(in the rows, 128 means zero)
Each path below is one point turned by a fixed rotation once a step. After each direction that follows a path, write how fast that rotation turns it, in degrees a step (0 if it stays still).
Each turn is a multiple of 5 degrees from 10 to 175, or 0.
Each row of a path follows its step; steps can be skipped.
Rotation 1:
step 0: [140 125 131 127 135 125 128 128 138 131 130 134 127 131 128 123 134 116
 136 125 134 137 122 129 123 118 135 139 134 125 134 126 130 127 124 129
 127 131 129 130 139 124 128 124 126]
step 1: [130 118 120 117 131 133 132 131 133 123 133 125 128 129 131 134 128 122
 139 131 138 134 116 133 117 130 128 131 128 126 126 129 131 133 129 132
 131 119 128 125 132 124 125 121 119]
step 2: [127 116 117 126 132 129 134 133 137 128 129 121 126 138 125 120 127 128
 126 129 132 137 123 128 124 122 124 131 130 123 127 130 126 129 128 120
 137 130 114 130 134 124 128 128 129]
step 3: [140 119 125 134 127 133 130 128 137 129 125 120 132 131 131 124 124 120
 128 128 130 130 119 126 126 133 131 137 140 135 129 124 126 127 121 126
 133 128 122 119 130 121 135 123 131]
step 5: [126 115 125 127 123 126 123 132 123 125 124 125 129 136 124 129 130 124
 133 128 130 134 118 136 129 120 127 131 131 134 125 136 139 127 126 126
 129 135 118 125 125 117 135 133 119]
step 6: [132 121 130 126 126 130 125 133 134 118 130 128 132 127 131 129 124 133
 129 134 129 133 123 132 136 123 137 127 138 132 136 130 129 127 116 114
 133 129 123 132 132 118 130 122 124]
step 7: [135 121 124 128 128 126 125 128 132 122 126 130 137 127 135 132 131 134
 138 124 126 127 114 135 124 129 128 140 124 130 132 123 132 128 120 122
 128 128 124 136 132 120 130 132 138]
step 8: [133 124 123 129 132 124 128 124 122 132 130 128 127 132 135 123 131 122
 136 125 131 138 117 132 134 121 124 127 127 129 136 127 137 136 120 125
 122 128 127 132 139 117 126 125 123]
step 9: [132 123 127 118 137 133 129 139 133 128 127 129 126 130 131 129 130 128
 130 126 133 142 124 140 121 126 132 131 134 134 127 125 132 131 126 125
 134 135 136 132 136 120 128 123 124]
step 10: [128 126 125 127 134 125 131 133 142 124 125 121 126 130 130 135 128 123
 134 134 129 134 120 131 124 128 126 132 124 124 135 126 129 124 129 128
 137 119 120 133 141 117 130 124 129]
step 11: [135 126 116 130 127 123 130 129 134 131 131 125 134 137 132 125 124 126
 132 129 140 138 120 124 122 124 129 140 135 123 133 122 131 133 126 129
 128 131 121 126 136 132 136 126 127]
step 12: [136 116 124 124 129 130 136 131 126 127 134 125 125 134 134 123 131 123
 128 123 130 130 112 128 123 133 132 134 137 128 131 133 130 124 132 129
 134 131 125 125 130 123 122 115 124]
Speeds:
[127 129 127 128 132 128 132 131 128 131 129 126 125 127 126 128 129 129
 130 128 130 129 128 129 128 128 130 131 129 126 132 127 128 129 130 131
 129 125 129 128 129 130 129 128 129] -> 35
[124 129 126 127 129 124 127 128 125 129 128 127 130 130 128 125 127 127
 127 127 128 127 128 128 129 126 126 127 132 128 128 127 128 130 129 126
 128 129 128 125 130 128 128 131 127] -> 120
[127 128 128 128 127 128 128 128 126 128 127 129 125 129 127 127 126 125
 128 128 128 126 125 128 130 131 127 124 129 127 131 128 128 125 128 127
 128 123 127 130 129 127 127 125 127] -> 170
